128 stands for zero in the data rows.
Some points, each followed by its number:
(089 116 136 153 155 169 135 078 164 066 125 097 145 110 110 086 197) 0
(075 168 121 145 105 118 154 138 141 123 168 135 138 181 163 109 144) 1
(156 118 125 145 124 074 109 125 078 137 117 134 165 077 126 133 096) 2
(167 074 103 128 140 085 092 144 087 110 107 140 202 074 110 135 120) 3
(103 173 154 124 138 162 117 152 155 116 166 111 127 151 148 103 131) 4
(109 141 132 117 086 174 171 107 165 062 118 107 130 095 095 103 167) 5
(144 178 124 110 124 095 102 176 154 153 197 129 122 142 147 100 138) 6
(166 105 172 148 131 082 063 136 102 084 097 135 143 121 227 125 148) 7
(172 116 109 165 115 058 163 113 117 115 074 113 183 029 095 135 163) 8
(090 195 103 143 113 124 165 150 139 178 158 165 129 153 168 119 138) 9
(123 177 146 091 150 170 126 155 128 143 161 093 114 188 147 111 098) 10
(170 100 160 142 134 082 067 139 099 088 097 136 153 113 208 127 142) 11
(140 144 149 114 128 137 173 157 104 169 154 121 084 171 146 154 085) 12
(078 177 125 149 106 113 163 143 142 131 176 136 143 188 171 108 136) 13
(097 072 136 141 116 179 136 131 160 024 095 143 150 116 112 102 187) 14
(077 082 114 157 141 096 089 100 106 055 133 147 166 110 154 160 153) 15
(082 122 116 131 132 168 121 087 165 100 121 103 131 142 100 108 164) 16
(193 088 119 112 139 059 110 109 143 136 047 098 176 040 120 160 169) 17
(107 137 134 122 076 170 176 104 170 036 114 102 140 079 092 092 188) 18
(216 062 135 123 107 047 125 127 130 147 040 135 161 011 108 106 163) 19
(106 102 126 160 141 100 116 073 136 034 110 142 158 060 110 092 174) 20
New points follow, each followed by the numbers of its three nearest points above, smallest number first.
(092 111 111 119 111 137 109 124 127 099 120 134 114 140 121 117 172) 4 5 16
(078 121 105 136 107 137 111 113 131 088 127 132 128 138 117 116 175) 0 5 16
(083 087 117 147 135 092 087 110 101 074 135 157 155 124 159 171 135) 2 11 15
(176 120 113 161 115 068 150 119 118 112 074 117 180 033 108 134 152) 2 8 17
(104 166 153 128 139 147 112 156 143 111 169 122 133 147 159 116 125) 1 4 10
(090 110 125 133 135 151 116 103 158 104 114 100 125 134 099 109 163) 0 5 16
(098 091 110 153 129 076 084 117 100 072 144 149 165 116 166 165 149) 2 11 15
(160 108 125 142 126 080 112 119 079 144 112 140 158 077 114 142 089) 2 3 8
